The same turns and mirrors carry the whole set onto itself, and each row onto the other rows of its family. Which rows share a family with each named row? Give them in list order.
These 40 rows form 5 families of 8 rows each.
dama: [ -9 -10  -5  -1 -27  13  21  34  -2   2   4   7  18 -14  -5]
babuf: [ -8  21   7   2 -16  -8  -8  25 -10  -9  -7 -19 -10   7 -13]
sif: [ -1  11  12  -8 -30   0  -9   5 -14   0 -19 -10 -15   3 -16]
Vova: [-11 -11   2   2 -19   2  24  26  -7   5   1   8  25  -8 -14]
Kov: [ -4 -14  -1 -20 -21   5  17  27  -1   2   0  11  24  -9  -6]
teru: [ 11  12   6 -18 -13 -19   7  20  -6   2  -1  -3 -12   6 -10]
pilel: [  7  14   4 -13  -8 -16   6  31  -6   7   9  -2  -8   1 -17]
tuza: [ -9  15   3  -5 -23  -6 -16  31  -3   0  -4 -23 -12  -1  -9]
litas: [-11  -9  -8  10 -24  26   3  28 -10   4  -1  -8   9  -9   4]
zibo: [  0  17   3 -20 -22 -13   4  25  13 -10  -1  -8  -8   8 -10]
Mef: [ 10  10   0 -16 -17 -20  11  17  -3   2   5  -9  -8  10  -8]
tedif: [-11 -12   0  -6 -22  15  14  20 -16  -2   1   8  26 -11 -12]
Tir: [-10  -7   0  -8 -22  11   8  17 -12   4   6  14  29 -12 -16]
zon: [-15  -9  -6  -9 -19  26   7  21  -6   8   1  12  21   5 -15]
nebep: [-19  -9   2  -1 -29  18 -11  16 -15  14  -5   4  20  -7 -13]
bima: [  1  -9 -10 -19 -11  18  14  23   0   6   5  10  18   5  -5]
mafik: [ -3  23  13   0 -30  -8  -4  22  -8   0 -17  -5 -13   5 -19]
ruf: [ -9  -3  -9   0 -15  20  19  23   2   9   3   9  19  11 -14]
Ruzi: [ -4   9   6 -13 -19 -16  -9  23  -2  -2  -6 -20 -15   7  -4]
Fafuz: [-15  -4  -6  -8 -17  22   1  18  -6   7  10  12  26   1 -16]
defaf: [  2  21   6  -8  -9 -13   7  27  -8   2  -1   1  -8  15 -22]
gal: [  1  14   0 -20 -29 -16  10  20  13  -3   1  -8  -5  11 -12]
Felis: [-23  -9   1   8 -33  15  -1  24  -8  18 -17  -3  12   1  -9]
nub: [ -3 -14  -1   2 -27  23  -6  13 -10  -4  -9 -13   9 -11   5]
dobo: [ -2  10   3 -28  -4 -12  11  19 -10  -2   3   0   0  11 -19]
Fim: [  9  23   7  -1 -31  -2  -6  19  -9   6 -11  -9 -16  -6 -12]
dofa: [ -4  17   4 -28 -20  -8  15  19   4 -12  -2   4   4   4 -22]
lavot: [-22 -16   3  -3 -31  18  -3  21 -14  10 -10   4  18  -7 -13]
Razog: [-12 -11   0   7 -37  19   2  28  -8  17 -10   4   7 -10  -4]
Gaz: [-14   9   8  -9 -24  -1 -13  13  -8 -12 -11 -23  -9   3 -13]
nisi: [ -8 -16   3  -4 -34  20 -11  16  -4  14 -17  -3   5  -3  -3]
pak: [ -9   0  -4  16 -26  21   7  14 -17   1 -10 -11  16  -5  -1]
deg: [ -2   8   3  -9 -28 -17  -6  17  -1  -2  -4 -25 -11   6  -3]
rek: [  8  19   7 -10 -30  -7  -1  13   1  -4 -13  -8 -17   3  -7]
Tas: [ -5  23   9  -9 -20 -15  10  30   3 -13  -2  -2  -1   5 -22]
zus: [  2  23   2 -15 -23  -6   9  32  13  -6   6   1  -5   0 -20]
gukid: [ -6  -9 -10  -1 -17  21  15  31  -5  16   6  11  11   2  -6]
ver: [-10  -6  -4   3 -24  31   2  12 -17  -2  -4  -1  19  -4  -7]
lif: [-13  -2  -3   4 -27  26  -7  10 -14  -1  -1  -1  21 -10  -8]
bipap: [  8  16   3  -8 -35  -9  -1  10  -2   4 -10 -14 -15   8  -6]

The rest of the family of zibo: teru, tedif, zon, Ruzi, lavot, rek, ver
The rest of the family of nisi: sif, Kov, bima, nub, dobo, dofa, Gaz
The rest of the family of babuf: dama, litas, mafik, defaf, Razog, Tas, gukid

The same turns and mirrors carry the whole set onto itself, and each row onto the other rows of its family. Which rows share a family with each named row? Give them in list order.
These 32 rows form 4 families of 8 rows each.
kupib: [ 1  0 14 19  2 27  9 12]
Poda: [ 4 12  8 19 -1 24 14  9]
nazo: [  1 -25  -4  14   2   8   8  13]
Daza: [ 7 -5  4 23  2 22 20  9]
Lat: [ -4 -19  -7  13   4   3  17  23]
bib: [-16   6 -10   0 -15  10  -8  -1]
vud: [  3   0  10  19 -14  25  21  21]
zel: [-15  10   8  16 -10  30  15   4]
Zepa: [ -6  -3 -21  -1 -24   3   6   9]
kava: [-10  -1  13  22  -3  26  19  15]
Mis: [-7 23  3 12 -7 19  5  9]
zir: [  5 -15   8  19   4  18  12  15]
veba: [ -6 -23 -13   6  -5   1   1   8]
Puvu: [ -5 -14 -20   4   0  -2  11  14]
Lozip: [ -9  10 -14   1 -28  12   5   6]
fizav: [  4 -20  -8  11 -12   5  18  23]
fevel: [-14  10 -18   0 -14  13   5  -5]
pipov: [-10  -2 -24  -1  -8   2   5   3]
kepi: [-6 13 12 14 -6 27  2  6]
vosa: [-17  18  -5   6 -13   9  -2   8]
seleg: [ -6 -13   7  20   3  15  20  22]
moso: [ -8 -26 -12  15  -7   4  12   8]
Lekol: [ -8  16  -2   6 -27  22   8   7]
Lozup: [-18 -16 -16   8 -14  -2   4   7]
tur: [-16  15  -4   7 -15  24   8  -4]
Dobiz: [-13 -10 -16   0 -11   2  -5   2]
vekis: [  6 -14   3  18 -11  14  22  25]
rit: [-13  15   2   5 -12  20  -5   1]
relof: [ -4  12   8  15 -21  27  15  14]
Fif: [-22   3 -13   5 -16   1  -2   7]
misu: [ -1 -16 -19   4 -17   0  12  17]
Netel: [  3 -22  -4  22   0  13  20   8]

The rest of the family of relof: vud, Zepa, Lozip, fizav, Lekol, vekis, misu
The rest of the family of Poda: Daza, Mis, vosa, moso, Lozup, Fif, Netel

